In the rows, 128 means zero.
Each path is a new rotation, seen through one point. The rows after it are directions, each followed by how far the rotation turns it, in deg/step (0 if it stays put).
Each turn is a multiple of 5 degrees from 10 to 175, or 0.
Each row of a path follows its step; steps can be skipped.
path 1
step 0: [132 131 129 129 126 127 126 114 124 119 127 122 122 125 133 118 130 117
 131 126 130 135 110 134 134 125 136 124 135 134 125 127 137 148 126 122
 125 127 139 128 121 124 128 115 124 124 123 129 129 144]
step 1: [119 118 124 131 136 123 138 117 123 126 122 129 118 117 134 124 133 125
 119 126 113 130 117 124 123 124 125 125 138 115 131 113 131 137 135 127
 123 130 141 134 132 121 124 134 126 132 124 134 128 131]
step 2: [123 121 128 130 128 133 132 129 131 119 121 124 121 131 136 112 140 131
 124 131 126 124 123 107 127 127 137 136 125 128 131 129 144 142 125 129
 133 120 134 144 126 125 124 124 127 129 129 118 130 126]
step 3: [129 135 127 135 113 115 124 119 121 124 125 138 129 114 130 119 135 132
 124 126 131 120 121 123 110 132 129 131 133 121 120 123 136 133 129 120
 134 122 136 130 132 132 120 123 127 130 138 119 135 133]
step 4: [122 139 117 122 119 129 125 127 126 136 128 137 125 125 137 125 143 144
 126 125 121 139 119 121 123 118 133 127 134 122 123 122 132 130 133 134
 146 125 130 135 128 126 125 130 128 126 118 128 129 116]
step 5: [141 132 131 123 120 122 137 130 121 133 132 122 127 123 136 129 142 132
 132 116 129 127 115 131 136 135 137 137 134 127 123 130 142 130 121 134
 132 123 128 130 132 123 111 132 130 117 134 121 128 120]
step 6: [133 133 119 114 127 135 139 114 127 126 130 130 131 111 129 130 131 136
 130 140 128 136 121 128 131 129 129 130 133 123 120 119 144 133 129 128
 135 127 133 113 130 133 128 132 133 114 131 130 132 133]
step 7: [129 133 125 125 131 128 147 128 132 134 127 125 122 122 124 123 143 134
 121 126 127 127 124 125 143 125 122 125 134 134 135 124 129 132 140 129
 138 133 144 131 120 133 129 141 131 121 142 128 127 119]
step 8: [132 122 119 121 120 130 134 135 126 122 131 123 118 136 130 120 134 128
 131 127 125 127 117 121 137 131 122 120 138 123 117 137 141 129 128 120
 128 127 132 124 127 138 137 123 129 118 149 124 136 133]
step 9: [127 124 121 127 130 130 130 131 128 130 130 131 125 120 128 120 136 130
 127 123 118 128 123 130 123 124 132 117 134 125 135 117 120 125 134 115
 143 127 125 130 120 138 122 128 137 114 137 132 140 148]
step 10: [126 139 127 123 130 136 122 136 124 126 129 120 121 135 116 120 131 132
 133 117 122 131 111 125 144 130 135 133 135 124 132 122 127 135 135 127
 137 132 134 142 131 127 127 122 131 130 127 131 144 134]
step 11: [127 121 122 132 133 117 132 125 126 125 135 124 125 134 123 121 125 131
 131 135 122 128 120 142 130 131 137 126 137 115 120 130 138 136 125 124
 128 120 138 133 129 125 111 127 143 130 132 134 143 135]
Speeds:
[128 126 127 128 126 127 128 128 127 129 129 132 132 130 131 130 125 125
 129 130 126 128 126 129 127 132 129 125 129 126 127 127 129 129 131 128
 128 127 130 125 132 130 129 129 129 130 129 129 128 129] -> 140
[129 127 125 128 126 127 129 129 126 131 125 126 126 128 128 128 123 131
 124 129 127 129 129 127 128 124 133 127 125 130 129 128 127 129 128 130
 129 131 127 128 130 128 127 129 129 128 130 127 126 130] -> 140
[130 128 128 130 127 126 128 127 126 128 133 125 129 126 129 128 125 130
 131 131 127 129 128 127 126 127 129 128 132 131 128 126 131 127 127 125
 125 126 126 128 125 129 128 125 129 130 131 128 126 128] -> 130
path 2
step 0: [132 122 130 132 120 129 126 125 125 138 129 131 132 116 118 128 122 119
 126 132 133 122 131 133 121 136 135 116 119 132 128 121 136 126 135 121
 119 126 131 136 130 111 129 133 132 133 123 123 128 125]
step 1: [135 139 122 137 131 124 125 122 133 127 129 126 125 123 131 135 131 123
 114 134 142 123 135 124 121 121 129 122 126 130 132 135 127 124 133 133
 135 132 130 123 126 121 134 142 127 129 137 114 124 125]
step 2: [136 120 127 133 115 137 137 118 134 133 131 133 126 122 127 123 131 119
 122 124 140 123 129 135 123 127 122 123 133 124 122 121 132 124 133 131
 126 139 135 129 115 118 136 123 127 129 128 135 130 127]
step 3: [135 136 131 129 125 126 121 132 122 124 127 118 128 119 134 137 126 117
 126 126 135 123 138 128 126 115 122 120 123 136 129 132 121 118 126 131
 136 136 135 130 123 117 122 132 123 129 121 135 136 122]
step 4: [126 132 132 134 123 135 123 123 131 141 128 131 123 130 127 118 125 113
 134 131 129 133 141 129 123 128 120 121 119 122 121 125 124 124 142 122
 121 134 126 133 125 117 128 124 126 130 127 121 134 126]
step 5: [126 130 129 133 136 123 129 127 129 127 120 126 129 116 135 138 132 122
 131 134 138 124 135 133 118 122 125 120 125 127 115 123 130 128 122 129
 133 129 126 118 128 117 129 129 111 123 134 119 128 119]
step 6: [134 129 136 133 127 128 125 122 136 130 126 118 123 127 135 117 134 124
 123 133 134 124 132 131 131 125 120 131 138 121 111 117 128 128 130 121
 127 142 133 134 129 123 139 127 130 136 120 122 130 128]
step 7: [135 121 127 123 126 123 117 133 125 125 119 129 123 119 128 134 138 122
 134 122 133 125 137 137 130 129 129 118 130 132 120 127 130 130 123 128
 123 136 136 126 120 122 113 138 122 132 121 120 136 126]
step 8: [128 129 130 126 129 143 121 129 131 135 131 128 129 119 131 131 129 118
 122 139 128 121 129 132 131 137 126 128 119 131 119 127 125 124 139 122
 131 137 128 139 136 124 129 135 131 135 124 112 125 124]
step 9: [131 126 123 135 126 128 124 124 128 127 125 140 121 112 126 138 130 139
 123 134 139 126 145 137 120 130 133 118 134 124 120 130 132 125 132 121
 125 131 133 125 129 125 129 132 124 125 138 123 129 129]
step 10: [141 127 133 129 128 139 133 133 136 126 138 127 123 124 139 124 135 124
 121 136 146 124 130 134 132 131 127 134 131 134 126 123 118 130 128 129
 133 138 134 134 126 117 134 135 125 123 129 127 128 132]
step 11: [127 123 138 123 121 126 126 130 127 135 126 135 129 117 130 130 129 127
 122 122 138 133 143 130 122 128 129 116 137 131 128 136 130 118 125 124
 126 135 129 141 121 120 125 133 130 128 120 132 141 123]
Speeds:
[129 128 128 127 127 128 128 126 129 127 131 131 129 129 126 132 127 130
 125 127 131 126 128 128 131 132 130 124 129 129 130 125 128 128 130 130
 129 130 128 129 132 128 127 132 130 128 130 128 128 131] -> 40
[125 131 128 127 132 131 130 125 127 131 126 130 128 126 125 131 126 126
 130 129 127 129 128 127 130 128 129 127 128 128 128 130 128 128 129 129
 126 127 126 128 127 128 131 131 129 128 130 125 126 125] -> 95
[129 127 128 128 127 130 125 127 127 132 127 129 129 129 128 124 127 129
 126 126 130 127 127 129 129 129 127 126 128 124 128 132 132 131 127 126
 127 131 125 126 130 129 129 127 129 127 128 130 131 126] -> 160
path 3
step 0: [113 133 136 125 121 127 134 120 127 134 125 131 130 135 129 136 127 141
 127 130 121 124 122 124 121 123 126 121 139 129 122 120 129 125 128 126
 131 125 131 136 118 134 133 124 124 122 133 131 128 137]
step 1: [125 136 139 128 133 122 123 121 125 126 126 133 123 131 128 140 123 132
 130 138 123 134 131 129 132 130 126 122 134 132 130 128 135 132 130 109
 136 125 132 132 123 136 128 125 128 115 127 132 136 132]
step 2: [128 132 130 119 125 123 125 129 124 127 125 128 130 131 132 134 129 138
 127 130 118 129 129 127 111 126 129 123 135 130 127 122 142 122 118 124
 134 135 129 129 119 134 133 130 126 114 123 134 127 125]
step 3: [122 133 135 125 127 125 123 117 124 121 122 140 123 135 126 133 130 126
 133 133 120 120 135 130 123 130 124 121 126 129 128 123 135 121 123 126
 138 116 128 135 123 138 127 126 124 126 121 138 130 134]
step 4: [126 135 133 120 120 119 134 129 118 127 125 134 125 137 125 138 130 131
 124 137 122 137 141 126 121 128 129 119 133 129 136 124 135 125 124 124
 137 132 120 126 129 126 119 132 128 124 125 133 129 127]
step 5: [121 128 128 119 115 126 121 117 116 126 124 128 132 132 131 130 132 126
 122 130 118 123 140 124 121 124 125 121 130 125 128 120 131 131 127 126
 135 127 129 125 125 135 130 116 131 128 119 134 134 121]
step 6: [128 130 122 121 123 116 131 128 122 128 121 148 132 131 128 135 132 127
 130 136 120 130 137 132 126 127 120 121 134 121 131 127 129 119 129 118
 134 124 133 131 123 120 128 123 131 133 124 132 133 126]
step 7: [119 125 129 115 121 121 133 120 129 135 131 126 126 134 132 128 140 129
 124 138 116 130 137 121 125 131 130 111 137 132 130 124 129 125 128 126
 128 130 131 129 124 124 132 121 129 132 127 128 130 128]
step 8: [121 129 122 126 119 109 126 115 130 124 119 132 127 130 124 134 132 132
 122 138 120 127 133 127 129 126 125 128 135 126 126 127 126 131 137 120
 132 121 137 125 118 130 136 127 132 126 133 132 131 127]
step 9: [125 122 133 113 134 121 130 118 129 134 123 129 132 129 127 131 129 133
 124 137 128 135 137 125 121 129 126 123 137 123 124 124 124 117 122 117
 130 130 137 130 118 122 129 125 130 116 131 129 127 134]
step 10: [118 131 133 127 125 122 122 114 132 127 126 135 115 131 126 131 131 134
 124 138 118 124 130 125 129 135 124 129 138 135 129 122 131 122 120 125
 122 128 139 125 123 127 137 126 126 119 123 129 133 124]
step 11: [130 129 130 121 126 125 128 120 132 119 120 131 126 134 119 132 131 124
 119 133 122 138 134 130 122 130 129 125 133 125 126 129 138 123 125 125
 127 127 136 124 115 128 127 137 127 119 128 139 136 137]
Speeds:
[129 127 129 132 126 131 127 131 128 131 128 125 128 128 128 124 127 124
 133 129 129 128 129 129 130 126 127 129 129 128 128 129 128 127 131 132
 129 127 129 128 128 126 128 129 130 125 129 127 126 127] -> 0
[127 130 124 128 128 130 127 128 127 128 128 126 129 130 131 127 130 130
 129 128 130 129 127 129 130 127 125 125 132 127 126 130 128 128 131 126
 128 126 128 125 129 127 128 126 124 129 129 127 126 128] -> 45
[125 126 130 129 129 125 128 131 127 132 125 127 127 125 127 128 130 131
 126 129 129 128 126 127 132 128 126 126 126 130 125 129 129 130 127 127
 128 129 131 128 126 126 131 127 130 128 130 130 127 131] -> 40
